The rows of X fall into a few groups, and each row is roughly a mix of its group's hidden directions; some rows fit no group.
X, 114 rows:
19 -18 13 0 8 0 2 19 26 -27 -40

25 -21 1 -14 6 -12 -2 27 24 23 -31

35 -13 4 -16 -27 -11 -15 -26 -9 27 -5

8 32 -8 22 -20 38 1 -22 13 -11 3

15 -26 10 0 -6 15 20 18 9 -39 -26

33 25 25 -2 -6 -23 -1 -10 -2 -6 35

-5 -10 -23 7 -22 -6 -1 1 -36 38 17

18 -37 -13 -30 -3 -10 14 -8 -21 26 -7

5 -14 -8 34 23 -23 -26 18 -2 24 -14

10 37 3 19 4 12 28 -23 29 -6 7

-10 -18 -30 22 -17 16 -22 11 -32 -13 -12

-28 2 10 -1 10 17 -37 22 11 -18 -26

1 -26 -17 22 -29 -16 26 -14 -11 8 -26

-7 -6 -5 -5 -31 32 -3 30 -4 27 -22

-13 -36 15 -36 6 6 27 0 -5 -1 -22

15 -26 23 -19 3 -10 18 8 35 -21 -19

19 2 0 28 -29 13 -4 -12 5 33 29

4 32 26 -25 11 24 6 -8 33 -8 -1

1 31 1 2 -31 15 -20 -15 -14 21 29

22 20 0 20 8 47 9 -5 7 1 -24

-24 14 -31 -16 6 -20 -23 4 32 14 8

3 11 2 4 -35 4 -8 -38 -17 3 33

5 -16 -12 -9 -22 -8 -7 -2 -11 43 34

-15 -28 15 -4 -32 -13 0 2 -12 -11 39

12 22 -4 -34 2 32 0 -15 10 -7 33

-7 -37 12 -38 19 -3 26 -14 -8 6 2

-10 13 -5 11 -28 -14 9 -9 -5 27 45

22 7 25 -10 0 -45 18 -3 9 6 22

9 27 10 -13 -23 30 5 -17 -18 20 -27

-3 17 -18 1 35 -10 5 2 43 19 -5

-14 35 33 0 -21 -6 -20 9 -16 -5 22

4 9 -4 29 34 32 16 0 11 -23 -16

24 11 -15 -2 -2 -32 2 9 12 45 7

22 -16 13 -26 -7 -10 17 19 40 15 10

-16 24 11 -14 -14 -3 -27 -14 23 24 30

11 38 29 -1 -15 28 13 15 11 4 19

28 -6 -24 12 -7 -3 -18 -13 -25 -17 -36

-1 -33 -5 8 18 -32 15 8 -18 33 -3

-17 38 -19 24 4 11 -3 -11 -35 -8 -5

-4 9 13 8 -47 10 5 7 21 -22 26

5 -31 -1 5 31 -33 27 17 12 -4 -6

11 18 22 2 11 -5 15 -16 26 -15 42

47 25 20 -4 -16 22 -3 -11 2 12 -7

10 37 17 -18 16 8 -17 -24 4 -19 26

-14 -22 -1 3 29 5 17 30 21 -23 -24

6 -5 -9 -13 -40 17 -33 -5 -1 22 23

19 4 5 -12 41 -7 37 11 22 -8 3

14 -1 -27 3 -42 -1 -11 1 -27 25 -7

-29 -22 -8 -11 -17 10 -4 -3 -38 28 -10

-17 -5 -23 18 -32 2 -16 13 -39 -4 -11

17 25 32 -39 -2 -18 -3 -18 9 7 -6

7 -19 -1 6 41 -36 21 18 8 -1 1

-8 -2 -10 -24 9 26 -30 -22 -18 9 -32

-19 -9 4 -14 37 -38 10 -2 -16 10 20

38 36 1 -2 -5 -17 -28 -2 -19 0 5

-12 -2 -7 7 19 -4 -36 -7 -11 37 28

-41 16 -19 17 10 16 18 29 9 -2 9

-38 3 1 -17 -20 9 19 -20 -34 0 -11

-30 11 9 -19 -40 0 -7 7 -19 28 -1

4 -23 18 -10 20 -16 31 -2 28 -27 -15

17 26 22 -27 -30 -1 10 2 5 21 26

7 3 13 22 3 -39 19 17 24 -5 -28

9 -48 -2 -7 9 -17 35 -6 -12 -8 1

-11 -29 -6 31 -19 -3 -8 24 -22 9 -28

2 3 -11 24 35 -15 24 26 12 -26 -9

-15 13 -16 26 -18 26 -18 10 -30 -10 -24

3 -8 -11 -17 36 -23 -3 -13 -17 34 -20

6 35 -2 14 -16 6 -13 2 -5 25 42

-24 33 21 -14 -10 21 -19 -1 -16 -6 -28

-26 -30 -32 -4 -6 -31 0 22 -10 8 5

-23 6 12 46 -12 -15 -5 10 7 -7 29

13 -1 18 15 27 -1 -3 5 30 -42 -10

33 1 25 -10 15 -34 10 -5 -12 13 25

1 -25 10 -31 41 1 -5 -2 13 -7 -26

-11 31 -25 21 -10 24 -23 4 -26 13 6

23 10 9 1 19 -23 27 -37 18 5 15

8 -17 -7 11 13 -5 9 -5 -1 -52 -27

-5 48 -3 16 -4 36 3 -5 12 15 2

10 6 -23 12 39 -11 0 -3 -31 11 -27

-19 34 23 7 6 3 -25 8 24 -14 26

-5 -15 -18 9 -13 16 -9 30 -7 -4 -46

-5 9 -19 -10 -25 -34 -13 12 1 26 31

-18 24 21 -27 32 4 9 -14 15 -24 -7

3 28 -7 -49 2 19 -6 -20 4 17 4

16 25 13 -17 8 -7 2 -15 39 -12 30

-4 -22 13 -13 -14 -21 -20 10 -22 0 42

27 -18 18 0 25 4 -4 -5 -10 -34 -31

20 17 16 -10 -34 21 -21 -9 -10 25 -18

0 -17 15 -26 -19 -18 7 19 -40 -6 -17

-11 -40 1 -3 25 -22 -11 -6 28 -18 14

26 10 -13 -6 2 31 25 31 2 4 -28

-7 11 -17 30 -26 -6 5 -17 -26 27 22

-21 -17 0 0 -2 7 28 27 22 10 -38

-16 35 31 -27 -7 -3 2 -19 3 -19 19

18 10 -5 24 13 5 -7 25 8 -20 -44

24 9 9 3 19 -5 30 -6 27 -9 38

10 -9 28 11 27 2 -7 15 -7 -45 -10

11 10 11 -25 -27 24 -33 -3 -4 -4 -30

8 10 28 9 2 31 -35 -1 32 -5 -3

28 -10 15 -15 -10 -9 4 20 48 -2 -3

10 -27 4 -16 34 15 -7 32 18 21 -6

-18 -17 -25 9 -10 11 8 -5 -12 39 -32

-28 30 11 -8 -28 -13 -25 -11 -9 17 20

-12 -32 -2 3 -9 -15 35 25 -27 -3 15

-2 0 -4 -2 40 6 36 -11 -3 -30 -18

17 -9 -2 18 -6 21 20 5 -31 -23 -34

-12 -6 -2 -30 20 22 -21 -15 -9 -8 -39

-4 -11 -19 -1 18 -22 -34 35 14 -17 -7

-1 -5 -16 9 19 -4 47 -8 18 1 30

-1 -50 11 -22 -4 -16 4 6 6 28 -7

29 -10 -18 25 10 13 -25 3 -11 -6 -37

-7 23 -3 -38 -14 15 -19 -22 4 24 18

21 -25 14 -11 24 -23 20 8 26 -10 -24

-16 -31 -2 -6 -25 -23 -11 24 -31 12 3

One row of each group comes first, with its name. Which group is each row after those in?
-3 -20 0 -4 10 1 1 5 -2 -51 -34
(79)
-7 -4 -22 11 -34 4 -9 -3 -37 26 17
(74)
46 13 19 8 -25 5 -13 -16 -1 19 15
(42)

-14 35 1 37 -15 -4 -2 -12 -4 -28 19
(74)
4 -30 4 -25 18 -6 27 14 -12 -24 -27
(42)
-19 -6 -12 -6 -28 18 -35 3 -37 3 0
(79)
2 24 15 -27 24 29 -23 -19 14 -12 7
(79)
-3 -17 -2 47 -14 -2 4 6 -20 -29 15
(74)
-2 14 10 -5 -33 23 23 -4 6 35 23
(42)
-20 -18 -27 12 -22 30 -18 4 -23 8 -18
(79)
18 -28 16 4 -12 15 -24 41 5 -4 -13
(42)
1 -17 15 5 37 4 11 6 8 -37 -26
(74)
-10 13 -11 36 -40 15 22 -2 8 7 15
(79)
-15 -39 2 -14 -21 2 -17 27 -16 -12 -22
(79)
